One turn sends every row of this set to another row. A few are shown first. Where does it send the rows asked after them?
mal: [  4   7  11  11 -16 -50  -6   2 -32  24  10 -12]
gad: [  2 -13   8  53  18 -43  -8  19  16  -8  58  25]
Nitap: [-26 -44   9 -24  64 -19   7  61  38 -18  -6  21]
nutir: [-30 -53  11 -42  54 -20   3  43  38 -12 -12  11]
monu: [ -2 -57 -22 -57  45  -7  12  -8  12 -31  15 -27]
kib: [ 11  35 -19  50  -8  -9 -29  14  18  32   6  37]
kofof: [  1 -38 -28  33  50 -12 -16  48  47 -27  60  30]
Bol: [ 40  25 -41  33 -24  17 -11 -15   9   2  23 -13]
bikep: [ -3 -22   8  48  14 -54 -14  21   1  -6  54  19]
gona: [ 13  20 -15  57 -18   4 -27  33  26  26  -3  31]
fanof: [  2 -51 -10 -59  56   5   7   8  10 -27  25 -33]
pegiv: [ -3 -34 -31  33  46  -3  -8  53  60 -27  47  31]
Pev: [-24  -8  17   9  27 -14 -15  60  48  14 -20  50]
nur: [ 35 -10 -39 -25  13  17   7 -28   1 -25  38 -46]
mik: [ 16  18 -22 -42  -9  -6   0  12 -19  31 -28 -33]
Meni: [ 35  31 -47  31 -17  17 -16 -22   3  -1  23  11]
Maz: [ 13 -27 -62 -18  58  34 -10  58  60 -19  21   9]
Fisap: [ 29 -15 -51 -21  10  12   2 -42  -5 -27  31 -28]
dulu: [ 29 -21 -53 -44   4  10   2 -24  -2 -28  28 -34]
riv: [ 17  13 -16 -43  -5  -9  -7  -3 -30  26 -21 -30]
bugi: [-20 -22  14  23  26  -9 -24  67  35  25 -16  44]
povu: [ 12  11  14  15  -8 -49  -8 -10 -31  18  23  -6]
Loti: [  8  34 -12  46  -8   5 -25  28  29  19  -4  48]
Neruz: [ 37  24 -51  12 -25   7 -21 -27  -2   8  25  -6]
Nokob: [-20   0  12  32  36 -22 -14  57  39  18 -10  50]
noz: [ -2 -54 -24 -62  47  -2  16  20  18 -41  12 -22]
sipe: [ 13  -9 -53 -62  23  32  -8  32  15   9 -33 -23]
raso: [-27 -56  15 -35  62  -9  -8  54  27  -3  -2  11]
zukir: [ 20   2 -58 -57  28  36  -2  39  27  10 -23 -21]
fidan: [  2 -33 -59 -24  49  35  -8  59  62 -17   3   6]

Pev turns into Loti
Neruz turns into dulu
kofof turns into bikep
Now find these:
pegiv turns into gad
raso turns into bugi

One turn sends every row of this set to another row. A few are shown first. Where does it send the rows asked after them?
kub: [ 53  18 -26 -24  -2  -7  26  35  44  12 -43  22  35  -5   1   2 -11  26
  13  36  17 -49 -27   0  73  19]
Vavan: [ -2  36 -23 -27 -23 -23   3  51  31  12 -17  20  44  23 -20  18 -21  16
  11   2  -4 -52 -17  31  80  -7]
tif: [ 42  13 -25 -18  82  13   8  21  24   2 -21  20   3 -24   2 -20  17  -4
  17  40  14   0  -5 -24 -60  38]
Vef: [  9  25  -9  -3 -10  43 -60  14   8  73 -11 -13  -5 -11 -10  -8   7 -41
  -2 -29  18  16   9 -16 -33  24]
Subu: [ -2 -30 -23 -18 -61  -6  41 -13 -23 -11   0  -4  35  14 -12   2 -35  -6
  -6  -9  16  28 -63  20  37 -32]
mana: [ 23   7  10  33   4  11 -25 -25  13  51  14 -25 -26 -24  10 -23   4  -7
  32 -31 -16  34   1 -25 -44  39]
fozi: [-33  10 -10   6   6 -43  38  35  51 -38   3  19   1  28  19  16  16  10
   8  -5  19  -8 -23  13  84 -24]
pume: [-17   0  -1 -41 -12  24  34  14  -8   8  14  13  40  -4  12  29 -28  13
  -4  15 -66  20 -11   9  81  20]
Bedeg: [ 18   6 -41 -37  40  31  11  -5 -11 -23  14 -15   8  -5  -2 -11 -13  -1
 -36  27  -6 -22  27  -8 -86  23]
Gatef: [-12  -3 -24  -6  45  15  22 -22   5  24 -53 -23 -19  -5 -33 -57   1  17
 -16  43  -9 -32   2 -23 -41  39]
fibam: [-20   2 -46  53  17  17 -53  14   5  48   2  -2   4  22   3 -10   9 -31
  -1 -14   9   1  53  13 -18  26]
kas: [  2  -8  23 -31 -61 -12  28 -35 -11 -20  18   0  25  -2 -24  -4 -36  10
   7 -17   6  29 -52  22  41 -35]
lale: [-25  42 -35 -25  17  13 -56  14  -4 -15 -12  17   1 -23 -32 -22  23  38
 -19   7  19   8  47  28 -34  45]
vupir: [ 17 -10  11  20  37 -12  59  29  45 -26 -13   3   2   9  30  18   4 -24
  16  -4  25 -29 -30 -18  62 -47]
vob: [-24 -17 -10   8  12 -36  65  33  41 -10  -4  11   9  23  37  22  10  -6
  10   9   9  21 -38  -4  77 -22]
kem: [-59  34  21  20  36  13  -7   2 -25  14 -17 -24   5   5 -34 -20   4 -16
 -13 -37  -9   8  38   7 -51 -12]
Pafu: [  0  -9  -3  -8  60  24  10  -1  17  11 -37 -16 -30 -10  -4  -7   2 -35
 -17  11  13 -52   0 -17 -73 -29]
vata: [-13  21  27 -45 -26  18  19   2 -12  10   7  30  57  12 -21  25 -26   8
   8  -2 -44  12 -17   8  76  16]
mopiv: [ 20  15  15  -7  21  -4 -48 -10   0   8  -7  33   5 -17 -16  15  16   1
  26 -26  52  -2   6  12 -81  -4]
Burut: [-13  30  -9  15  23 -47  10 -11  12   9   5 -20   4  32  -6 -10   9  50
   2 -12  22 -31  33  -8 -67  32]
Ziril: [-15  38 -60  31   3   8 -34  32  32   2  15 -35 -41  -4  22 -29  23  -2
 -20 -26  -6   5  38  -2 -27  43]
Topo: [  9  -7  -4 -28 -35   6  12  15  27 -42  -5  15 -30 -52  37  33 -14   1
   2 -13 -38  -5 -48  38  49 -44]
fubud: [  3  11  -1 -36 -13  35  54  -7  -9  -4  -6 -14  40   9 -10  -7 -29  26
 -24  20 -47 -15  -5 -21  80  40]
Lotos: [-25  45  37  -8  44 -11 -12   5  33  21 -35 -11 -41 -44 -16 -36  38  32
  13  -8   6  24   9 -16 -29  24]
suri: [ 30 -24 -24 -15 -44  21  38 -28 -32 -50  19  -3  45   1  -9  -8 -50  -2
 -26   7   9  10 -16  29  27 -26]
dep: [  6  -4 -31  20 -24 -13 -27 -31  41  31   9 -25 -47  -9  29 -29  21  19
 -12  -2  36  22  20  -7 -43  38]
gugar: [ 18   9 -52 -30 -41 -19  11  48  25  11 -26   8  22   9  -7  20 -25  25
  11   7  -2 -56 -52  18  68   1]
Putuv: [-12  -6 -39  12  56  41   1  -4 -13 -29 -41  15 -10 -30 -26 -53  10 -27
 -15  29   3  26   3  12 -53   6]
Nad: [  1  14  16 -20 -42 -25  24  -6  43 -60   4  24 -27 -31  34  17  -5  16
  -1 -18 -18   9 -35  41  42 -40]
Sase: [ 10  -3   4  -5 -20  38  24   0  17 -68 -33  21 -19 -49  24   2  -4 -29
 -25  -8  -7   9 -31  32  47 -53]

Burut turns into kem
Sase turns into kub
Now find these:
Putuv turns into tif
dep turns into fibam
kas turns into fozi
Subu turns into vob

